In the data rows, 128 means zero.
Here are some rows, each followed by its group. Groups can overlap.
[107 150 156 160  94 161 130 127 112  91 146 125 112 168 161 138 165 146 171 117 114 152 167 114 111 135  86 104 112 163 111 107  84 129 157 116 133 150 111 112 134 135 140 161 157 155 167 103 126 137 114 160  97 146 161 110 155  96 101 125 163 100 133 143] j672
[135 119 135 128 125 151 168 148 148 101 117 108 127 146 133 109 155 133 130 142 149 157 160 131 141 145 117 127 138 122 107  89 117 149 137 141 155 130 144 148 149 160 116 133 159 130 156 112 106 103 139 151 102 125 127  99 122 100 107 150 140 103 156 114] j817
[126 124 138 127 123 153 153 154 133  95 129  90 142 150 135 120 158 133 135 152 135 159 157 131 140 165 113 129 132 140  95  96 104 150 137 134 163 137 123 136 165 143 120 143 151 126 154  97 103 125 131 160 102 133 136  86 123  90  92 147 139 109 147 124] j984
[100 165 151 150 106 126  95  88  94 136 162 148 108 139 146 160 127 160 151 109  89 115 132 103  97 117 123 108  91 153 137 142 117 101 135  94  99 153  96  91 102  99 162 148 117 142 123 125 147 168  99 129 131 158 153 141 152 135 125  90 137 139  94 166] j32
[154 101 107 123 160 124 152 168 150 134 108 120 159 115 110 108 131 105 115 164 154 129 129 163 159 154 140 150 157 108 108 122 132 172 121 153 162 109 152 154 162 154 103 105 131 107 123 120 110 105 155 125 133 104 109 115  97 112 125 157 111 134 157 108] j984
[134 117 123 121 129 153 166 158 151  98 112  98 133 144 134 114 151 123 127 133 153 156 152 140 149 149 118 129 137 125 110  96 117 142 131 147 158 120 138 148 154 157 111 132 157 127 151 118 106 107 136 150 111 116 120  95 125  99 110 157 137 101 165 113] j817
[167 100  95 108 158 104 139 149 150 136 103 123 147 102  96 102 112  87  94 147 155 115 112 164 152 140 154 157 158  90 129 132 153 147 114 153 148  89 153 152 142 152 100  89 118 110 104 144 124 111 154 113 136  90  90 139  87 140 147 147  96 137 148  99] j817
[116 141 138 139 109 131 108 101 116 133 139 153 105 136 138 141 125 133 139  93 110 128 126 110 108  90 127 109 120 137 145 136 130  99 134 104  93 136 122 117  95 114 141 141 124 147 131 139 141 143 115 119 138 135 138 144 146 140 137 116 142 120 112 143] j781
[142 119 101 113 146  85 112 133 137 161 118 148 137  90  97 126  89 111 101 136 130  84  82 138 129 120 152 144 139 110 156 155 161 125 104 128 120 113 144 137 111 122 119 111  99 121  90 150 136 124 131  87 156 118 108 161 109 159 155 127  96 160 120 117] j672
[160 101 103 102 150 120 148 157 167 130  93 121 144 113 102  93 123  94 102 144 157 124 118 159 153 145 141 160 165 101 137 121 144 151 119 164 145 107 164 164 145 154  91  98 118 103 130 145 128  94 166 124 132 102 100 121 101 137 133 158 114 135 147  92] j647
[154  99 110 105 147 122 164 152 166 126  96 117 143 120 110  90 129 101 112 141 166 130 129 157 148 145 135 158 158 103 119 112 143 153 122 155 152  99 161 165 153 168  95 106 134 111 133 134 122  89 156 125 122 105 102 119 105 121 138 155 118 121 155  95] j781
[110 151 136 148 122 120  91  93 101 138 160 155 111 138 138 156 126 147 148 115  93 112 118 108 109 103 130 111 100 146 145 148 117 102 135  99  95 152 103 102  97  93 156 145 115 140 113 126 146 156 105 117 140 150 145 141 145 141 129  93 141 135  94 155] j984
[ 98 160 149 151 102 134  98  90  92 132 160 139 112 133 147 167 122 159 150 113  91 130 125  99 104 105 121  99  94 152 141 148 108  95 134  91  93 151  98  91  97  95 159 150 121 150 126 124 143 161 103 138 132 161 151 143 154 140 116  84 139 128  91 161] j32
[127 124 141 126 125 155 146 140 132 101 128  95 144 154 140 117 156 134 137 139 139 157 160 137 143 152 120 140 132 132  89 106 104 139 130 132 147 134 130 137 161 140 126 141 152 129 156 105  88 120 128 165  98 138 138  86 130 104  92 140 149 107 146 125] j32
[162  99  97 106 160 110 139 146 152 144  97 123 144 106  95 101 111  93  91 150 147 126 118 159 142 143 151 158 159  91 132 122 153 152 108 156 138  96 158 155 150 151  98  96 120 106 114 147 122 113 157 117 138  89  90 130  98 137 146 147 102 146 150 104] j647
[104 160 149 146 104 124  92  90  96 136 159 148 113 133 148 165 127 152 150 112  93 124 120  97 105 112 119 105 100 156 145 150 116  97 128  91  90 148 103  97  94 100 161 146 109 148 122 122 140 167  97 123 139 155 158 147 153 137 131  95 137 132  89 154] j984
[118 140 140 137 114 125 109  99 119 131 142 151  96 137 137 141 121 133 131 101 112 123 123 109 104  84 122 110 115 133 152 134 127  96 132 115  98 140 115 118  95 117 145 130 122 142 128 133 149 141 116 116 135 139 136 146 141 150 143 111 128 130 108 134] j781
[141 121 127 123 118 155 165 149 141 103 109  93 140 142 128 112 148 122 127 134 155 154 155 136 144 150 119 129 136 129 113  80 113 146 132 147 155 127 142 141 154 165 107 131 149 129 150 118 106 101 142 149 105 122 122 104 120 100 107 158 139 104 157 115] j817
[ 86 164 159 156 103 141 107 106  99 121 160 141 118 145 161 163 148 161 157 107  98 137 140  94 105 118 103  91  88 164 129 131 101 101 141 101 106 162  85  94 103 110 164 164 133 143 140 111 132 163  91 142 123 162 161 126 160 119 116 105 155 126 109 159] j319
[109 143 134 143 120 119  86 101 102 148 148 153 120 119 136 147 112 142 133 115 101  99 112 113 112 109 127 112 108 142 149 157 126 104 125 108 104 135 111 100  97  90 145 141 111 135 110 139 144 160 105 107 153 141 140 150 145 147 134  99 131 146  92 149] j984
[159 101 111 106 150 133 156 156 158 124  96 112 139 123 108  93 125 103 107 152 165 139 132 155 142 145 137 151 160 109 114 103 136 151 131 161 152 109 151 164 153 160  96 108 137 112 128 138 116  86 155 128 121 102 103 119 104 128 134 159 116 124 167  93] j781
[100 163 155 152 107 129  95  95  90 137 162 150 110 138 154 161 133 150 155 115  92 126 128  94 105 106 113 101  90 156 130 153 118  92 143  92  98 160  98  90  95  94 165 163 119 145 130 122 150 163  98 134 137 161 158 141 162 120 126  95 143 128  97 161] j32
[ 92 166 162 157  98 137 101  98  88 126 164 144 115 143 156 165 140 158 163 105  92 132 136  95 107 113 109  96  94 168 132 141 105 108 141  85 101 159  89  95 105  98 168 160 126 143 139 114 137 162  88 131 121 164 162 131 158 112 118 100 147 120 106 166] j32
[144 125  98 115 155  89 114 135 131 159 120 143 138  88 100 126  81 112 109 139 129  88  87 135 129 114 158 138 134 111 152 151 161 141 105 131 128 114 143 127 122 117 123 110  89 116  93 155 143 130 136  92 171 113 113 158 116 158 153 122  92 158 123 122] j672
[164  99  98 108 160 110 143 154 159 134 100 129 153 101  98 102 113  88  95 151 155 122 115 156 155 140 137 159 158  92 135 124 146 151 122 154 148  91 165 158 142 152  99  93 114 115 107 144 123 105 162 113 138  91  92 131  95 135 145 154 101 138 149 104] j647
[ 99 149 163 165  84 163 126 125 112  93 148 129 111 167 174 146 156 156 166 113 116 158 163 111 105 121  87  95 109 162 115 116  82 122 167 113 131 159 113 112 129 132 145 153 153 156 158  91 130 131 107 160 102 151 159 117 155  96 103 111 176 107 124 149] j672
[107 154 145 139 115 119  83  93  93 146 159 152 120 122 138 155 113 144 140 117  93 119 117 108 110 113 119 111 101 146 146 157 120 100 128 101  93 144 106  97 100  81 149 144 106 146 119 132 161 158 102 117 143 147 149 149 144 134 137  93 129 143  87 156] j984
[151 104 107 101 151 129 154 151 159 124 103 111 154 125 110 105 128 104 100 152 153 135 130 152 163 149 148 164 153 107 120 118 138 161 116 153 155 106 151 158 147 149 108 113 129  92 132 129 104 104 154 124 134 104 107 119 104 128 132 154 105 126 156 107] j984
[161  96  95 107 157 108 142 151 148 130  95 127 145 100  91  99 113  91  93 150 149 117 108 161 153 141 149 159 158  95 128 135 154 153 112 156 145  92 162 152 137 149  93  94 108 107 115 140 124 102 156 118 141  94  89 133  92 140 143 149 105 138 147  99] j647
[107 144 166 159  99 148 133 126 120  94 136 131 105 163 164 144 154 153 158 112 117 156 157 108 101 122  82  93 112 147 126 116  95 115 166 119 132 149 108 119 141 132 147 159 162 147 158 104 138 133 111 153  96 145 159 112 160 100 103 121 165 109 123 139] j672
[158 107  90 107 158 106 141 148 150 146 103 133 144 105  89 102 106  92  89 149 149 113 110 159 147 138 152 159 153  91 133 133 156 148 113 154 138  94 155 154 136 141 102  94 118 110 106 154 124 108 159 105 145  95  92 144  94 144 145 143  95 145 139 108] j817
[135 109 123 126 127 143 163 154 147 100 118 123 122 141 132 108 141 127 131 136 155 152 143 138 131 143 114 125 140 127 122  98 114 143 143 143 151 119 137 148 150 163 112 131 156 130 149 117 119 102 138 140  99 122 128 113 127 106 121 148 139 101 152 112] j672
[165  91  96  99 159 117 143 155 158 132  97 121 143 110  92 102 118  96  95 147 154 121 121 156 154 145 154 158 159  94 129 123 147 158 116 156 145  92 166 157 145 149  93  90 122 104 116 143 125 103 154 123 135  96  92 133  95 139 140 157 108 136 146  98] j647
[123 129 152 138 112 166 148 138 130  87 129 109 114 158 148 125 163 140 145 126 133 167 167 121 124 132  99 113 123 142 113  93  96 136 152 132 140 140 129 134 143 148 128 146 169 142 161 100 113 122 123 160  84 131 143 104 145  98 101 143 160  92 148 128] j672
[140 123 113 110 151  94 112 122 129 159 125 145 139  93 114 118  87 115 106 128 124  88  91 140 131 117 158 142 138 112 147 153 160 129 107 130 121 117 144 135 117 122 122 113  85 116  85 159 140 126 139  83 164 115 109 158 110 158 154 124  96 152 122 127] j672
[156  98  88 105 158  99 135 144 151 142 103 127 151 102  88  99 103  99  91 151 143 111 106 150 140 136 157 159 152  98 134 134 154 149 111 153 144  90 157 150 134 140  98  91 111 107 108 148 124 108 156 106 145  98  90 131  94 142 145 147  89 142 139 109] j817
[125 129 146 148 116 160 153 147 138  87 130 110 118 156 141 124 159 141 140 132 133 167 160 121 125 135 100 111 127 139 110  95 107 133 155 133 139 140 126 130 146 146 127 137 173 143 162 111 114 116 129 161  84 132 146 104 134  94 110 144 158  90 146 125] j672
[ 93 163 148 151 105 143 103  92  92 132 162 135 112 140 157 166 132 156 160 115  92 119 133  94 102 109 111  95  90 159 133 144 110  92 139  89 106 164  94 101 105  91 166 162 120 147 130 117 144 165  93 133 128 161 149 138 158 127 120  97 144 127  95 159] j32
[126 133 142 143 115 159 139 135 128  94 130  98 131 156 147 126 167 135 144 146 129 163 169 121 131 147 111 125 119 143  86 106  98 139 146 125 150 142 127 130 154 136 130 147 161 130 166  86 101 123 128 163  95 138 149  89 140  83  90 134 159 107 144 129] j984
[152  99  92 102 168  98 143 144 146 145  97 134 147  97  92 109 104  94  89 143 147 109 111 159 148 126 152 162 150  91 133 140 157 150 116 152 141  92 157 148 147 140 103  97 115 109 100 145 134 111 150 103 139  98  87 140  93 145 151 136  92 146 145 101] j817
[165 100 102 108 155 110 147 151 156 146  91 123 146 113  99 102 119  97 102 148 159 121 111 165 152 141 142 157 163 100 126 126 146 151 125 159 150  96 163 156 149 145  96 101 123 107 113 138 120 101 162 113 135  92 106 128  91 138 149 156 105 137 152  99] j647
[115 149 147 144 104 137 121 107 112 121 144 152  91 136 143 138 127 149 142  87 108 132 130 100 103  90 114 108 114 139 140 130 116 108 147 110 100 142 109 111  99 116 149 147 137 145 137 124 146 143 107 134 133 148 145 147 150 139 130 116 140 113 111 148] j647
[129 124 137 119 121 153 165 143 140 101 121 101 128 150 141 117 157 131 131 130 151 159 156 135 134 147 113 128 140 131 106  76 113 145 139 139 135 132 131 142 148 154 113 129 161 136 155 104 112 114 130 150 100 122 134 104 141 103 108 145 147  95 151 110] j817
[108 153 136 145 113 123  83  92  97 139 154 157 115 130 143 154 121 145 143 112 101 108 120 106 110 111 124 103  99 147 141 152 120  95 130  99  91 146 104  96  91  87 156 142 113 146 120 131 157 160 107 116 140 149 142 148 138 143 130  88 138 141  82 161] j984
[137 118 115  97 142 121 126 127 137 147 124 123 130 115 111 113 112 117 113 131 134 121 112 139 147 132 150 155 131 113 133 131 152 127 103 134 125 117 136 136 125 126 123 112 116  95 114 148 125 116 138 116 149 119 112 135 119 143 136 131 119 138 120 117] j319
[155  94  88 104 149 110 138 147 151 142 101 130 149  97  95 105 107  95 100 148 147 109 112 162 146 135 155 157 155  91 137 133 156 142 110 148 137  85 158 148 146 150 106  90 120 108 110 142 126 102 153 108 137  91  91 140  90 142 142 149  98 147 143 102] j817
[107 154 137 136 116 107  85  95 104 148 150 162 122 116 144 150 116 144 143 111 101 105 120 108 114 106 120 115 108 143 157 157 123 108 128 103  93 136 113  97 100  82 148 139 116 139 106 132 145 155 103 117 139 147 140 148 139 140 137  97 125 147  90 154] j984
[160  94 101 100 158 116 149 150 157 136  91 125 147 118 101 102 115  98 103 144 152 124 121 164 153 136 145 161 164  89 133 126 144 153 120 161 149  90 163 158 151 151  96  99 126 111 119 148 122  97 157 116 137  97  93 134  98 140 142 152 104 135 151  93] j647
[151  94 115 111 152 119 155 156 168 125  91 115 148 119 111  97 128 101 102 143 163 137 122 149 159 135 141 146 160 101 123 110 141 158 117 162 153 106 154 166 148 161 101 102 135 113 123 141 119  90 160 128 129  91 103 123 108 130 137 165 117 125 163  96] j781
[152 102  91 100 156  98 135 139 147 151 109 127 153 103  88 111 106 100  93 137 146 105 109 152 142 136 153 156 156  94 139 137 161 143 104 150 140  96 159 150 140 139 109  98 114 109 103 153 137 108 155 104 143  99  96 135  96 139 158 135  96 148 142 113] j817
[145 105 119 114 153 138 169 166 151 113 110  93 157 127 112 103 142 111 122 153 161 148 139 152 159 161 130 147 146 117 105 110 128 168 128 146 174 114 146 150 170 153 110 113 144 113 140 113 107 102 153 143 120 102 124 106 110 108 118 156 122 127 161 104] j32
[137 121 103 120 143  89 117 125 127 167 122 154 139  94 112 130  92 115 110 137 125  87  85 134 141 125 155 146 138 118 154 160 159 125 112 126 122 117 135 132 115 118 120  98  91 117  83 158 151 131 138  88 161 122 114 154 111 160 156 120 105 155 118 131] j672
[141 112 124 124 136 150 159 162 153 114 113  99 149 140 123 113 152 117 129 150 156 155 149 142 150 150 115 137 142 116 103 102 123 159 138 154 176 123 141 143 166 158 109 136 153 119 143 109 105 107 139 146 105 112 128  98 116 104 116 157 135 116 164 111] j984
[134 121 132 120 138 138 150 150 138 116 119  85 158 140 127 116 149 123 123 162 141 145 151 139 150 169 119 131 137 131  95 112 133 151 118 147 159 124 130 142 163 145 115 130 138 109 149 101  88 116 135 144 120 117 128  98 125 116 105 149 126 119 155 119] j319
[161 104  93  97 164 110 138 152 155 148 100 121 157 112  93 102 104  95  95 137 150 112 110 156 145 140 156 164 163  88 127 128 157 150 118 156 143  89 156 149 145 147  99  84 114 109 113 148 128 108 158 107 140  96  92 131  99 137 156 152  94 138 143 104] j817
[ 86 163 167 151  90 157 118 110  95 116 163 137 109 158 167 158 143 173 162 118  98 134 140  98 102 117  94  99  93 164 122 137  95  96 150 101 108 167  93 101 117 113 159 165 136 147 145 112 136 159 102 151 116 169 159 121 161 115 113  98 157 120 112 151] j319
[106 153 136 132 115 113  93 110 104 150 154 156 112 122 136 152 113 141 132 118 100 104 114 110 113 105 133 106 114 137 151 155 130  99 126 104  90 140 107 103  94  90 147 143 101 137 114 134 155 157 111 112 150 142 142 151 134 150 134  98 125 150  91 156] j984
[115 142 146 140  95 137 111 102 110 122 135 145  95 137 143 146 132 143 144  92 110 127 137 103 101 101 112 106 105 144 145 130 110 102 140 108 101 140 108 114  97 117 145 144 136 144 136 130 148 149 109 136 123 142 148 145 150 130 129 110 145 118 110 146] j647
[ 94 166 164 153  98 144 109  93  96 127 160 141 110 156 160 157 135 168 161 113 100 141 132  98 105 111 104  95  94 165 125 135 101  96 145 101 106 163  94  94 102 104 161 165 139 157 138 109 133 158  92 143 115 167 163 128 169 114 118 106 163 121 105 164] j319
[145 110 116  84 159 124 143 138 142 143 111 115 149 115 107 112 113 113 102 141 146 116 115 147 151 140 160 161 146 108 129 130 149 146 103 142 144 114 142 140 133 133 111 108 117  92 114 143 115 115 141 120 140 113 105 125 111 145 140 139 108 132 139 110] j32
[162  92  89 109 159 111 151 157 155 132  95 122 148 110  98  97 111  90  98 145 159 126 121 156 148 141 155 151 159  96 129 134 152 158 120 152 140  90 165 155 149 154  95  95 122 106 124 149 117 100 157 127 137  98  92 129  97 145 144 144 100 138 143 100] j647
[143 110 116 117 148 140 165 161 152 114 110 107 146 132 124 105 149 120 118 154 152 138 143 157 157 164 129 145 149 123 101 102 117 165 131 154 169 126 145 147 166 153 111 121 140 115 138 115  96 106 153 144 115 112 115 105 112 109 113 161 131 113 159 112] j32
[117 142 134 143 124 115  93 104 105 136 146 154 118 115 134 156 115 147 134 113 102 108 116 113 108 113 126 115 109 140 150 156 135 102 127 102 102 143 106 106  91  88 146 138 107 135 108 140 153 157 113 112 151 143 138 147 143 147 142  93 125 148  92 153] j984
[ 99 151 156 156  87 145 119 107 108 106 152 139  89 148 164 151 142 162 166  97 105 144 145  94  92 104 101  95 107 159 137 130  98 100 160 106 110 154 109 104 105 115 151 149 136 160 144 117 140 145 104 140 112 157 158 130 162 113 116 106 155 113 109 144] j817
[124 122 141 141 119 151 152 141 133 100 124 122 114 146 142 120 145 130 145 125 135 153 151 120 124 124 110 121 133 131 119  96 107 132 147 144 137 131 129 136 140 143 118 133 161 141 150 117 124 112 129 150 101 125 137 114 136 107 114 138 144  91 145 121] j817
[147 104 123 114 142 137 159 168 151 108 119  97 148 133 120 107 145 111 114 155 162 144 140 150 156 163 129 142 153 124 102 112 126 169 122 151 171 112 139 146 173 159 106 118 134 106 141 118  97 102 150 133 119 115 118 101 111 108 112 159 126 118 166 108] j32
[ 93 169 159 154  98 143 105 102  96 125 168 145 109 139 153 165 128 161 157 109  94 131 126  96 104 117 109  92  95 159 129 144 106 105 137  87  98 161  90  94 105  99 167 156 125 148 137 114 138 161  90 141 126 165 160 139 161 121 121 102 148 124 102 162] j32
Which 3 groups are nearest to each row below, nearest first, going by the distance to the group's nearest row?
[139 113 123 137 133 139 165 155 153 101 119 120 132 140 123 105 137 117 129 140 154 154 145 141 135 141 113 135 141 121 114  92 115 148 147 145 154 113 145 149 157 167 111 121 152 122 129 124 118 104 145 139 103 116 119 114 117 114 116 162 138 120 158 109] j672 j817 j984
[111 152 142 141 118 113  95 100 104 147 156 154 117 119 139 160 115 142 143 116 104 111 108 110 111 110 127 106 106 142 148 156 134  97 126 101  97 141 113 109  98  85 147 128 105 130 112 137 152 155 111 112 147 142 141 155 143 149 137  95 131 141  87 154] j984 j781 j32
Which 3 groups are nearest to each row below, nearest first, going by the average distance to the group's rows?
[133 116 130 121 132 149 165 161 142 109 118  94 135 143 129 108 153 125 130 144 148 156 152 142 140 155 119 140 141 127 108  88 113 147 137 143 157 122 141 141 151 158 119 127 157 119 160 111 106 103 142 154 105 125 128 102 124 105 113 155 136 104 155 113] j817 j781 j672
[122 127 141 128 114 160 145 136 135  99 131 107 117 160 142 134 154 138 145 124 136 158 168 121 125 135 101 115 123 137 111  90 107 134 142 132 141 136 126 135 137 143 133 140 163 128 162 110 112 122 128 158  94 135 136 100 141 106 104 140 153  84 140 124] j672 j319 j817
[144 108 124 113 142 145 163 158 154 111 113 102 138 130 117 106 142 118 120 148 152 150 149 147 156 151 134 142 145 107 102 103 131 155 127 155 160 118 144 151 155 158 108 118 137 119 137 123 100 101 150 139 120 113 117 104 115 114 123 164 137 118 162 107] j817 j781 j647
Which 4 groups are nearest to each row below, nearest first, going by the distance to the centre of the group?
[140 121 107 119 148  88 114 122 126 172 124 149 135  90 111 129  91 121 109 137 121  83  80 137 135 116 149 142 134 115 150 158 149 127 103 124 120 119 134 129 119 116 118 116  84 122  85 155 148 129 132  94 170 117 117 155 122 164 159 120  98 154 115 128] j647 j781 j984 j817
[138 117 110 117 140  91 119 130 135 156 120 138 137  94 103 119  83 112 109 138 131  92  83 143 134 116 160 150 134 105 145 147 161 132 108 131 122 116 138 125 126 121 116 107  96 118  91 160 149 125 134  91 160 118 104 158 108 161 158 127  94 156 120 125] j647 j781 j817 j984
[123 129 141 138 120 158 155 146 133 107 135  89 137 155 141 118 163 139 141 147 135 168 155 125 137 159 109 125 125 139  85 106 112 148 137 137 156 137 121 133 156 143 125 142 154 127 160  96  87 122 131 166 104 134 148  82 132  97  89 142 145 107 147 127] j32 j672 j319 j817
[119 138 134 133 117 123 119 106 120 137 138 148 109 123 132 133 113 137 135 105 117 113 119 108 105  95 133 123 119 136 161 142 126  97 130 114 101 131 120 120  99 117 139 136 127 132 120 146 147 138 122 115 136 138 126 152 137 147 142 110 130 131 112 134] j984 j672 j32 j319
[125 125 138 126 134 157 153 138 140 109 128  83 146 149 134 123 166 132 132 138 141 163 154 136 143 157 116 130 130 129  85 106 111 142 129 135 152 142 126 134 155 141 129 138 152 119 157 103  89 120 133 155 101 126 134  84 140  92  99 146 141 111 149 122] j672 j32 j817 j319
[133 125 129 131 129 148 152 141 140 108 124  82 148 150 133 119 158 131 131 149 143 147 149 129 152 153 120 144 133 134  88 105 116 142 127 141 159 134 136 135 150 140 130 139 149 114 150 102  89 122 138 155 109 128 142  88 122 105 102 136 143 116 149 116] j672 j817 j32 j781
Which 3 groups are nearest to each row below, nearest first, going by the distance to the centre of the group?
[120 127 141 141 120 164 146 137 130  97 135  94 130 155 146 133 170 139 147 139 130 168 163 125 132 147 106 126 120 146  98 106 100 138 141 131 145 145 116 127 146 140 136 145 151 137 160  87 101 129 127 171  89 133 144  91 139  84  79 137 152 110 146 128] j32 j319 j672
[143 115 101 117 152  85 131 128 137 157 118 146 143  88  96 121  94 110 101 137 134  89  90 145 142 131 162 150 144 115 149 155 171 130 108 137 135 112 140 134 126 124 119 101 102 114  93 160 139 127 141  90 151 118 106 151 105 157 162 128  88 146 130 120] j647 j781 j817
[147 105 121 116 143 138 171 158 155 113 102  99 138 134 121 104 139 113 118 145 157 144 140 146 145 151 133 145 144 113 107 103 132 158 124 154 165 123 148 155 163 157 110 119 136 113 145 122 111 100 146 140 117 113 119 103 110 116 116 157 128 113 160 108] j817 j781 j647
[112 149 138 143 122 124  83  97 101 144 145 149 121 118 130 153 117 141 141 112  98 112 117 114 105 109 135 121 104 143 142 158 127 100 125 106  96 142 110 102  91  85 151 145 109 138 116 134 155 160 104 125 150 144 144 151 147 143 134  87 126 146  88 150] j984 j319 j32
[122 128 141 136 114 160 150 141 135  84 133 107 117 165 156 128 159 137 139 126 133 168 167 125 118 138 104 107 125 134 114  94 108 129 154 128 138 140 122 137 143 148 127 149 177 144 162  99 118 121 125 157  92 129 152 106 138  93 103 139 151  92 146 122] j672 j32 j319
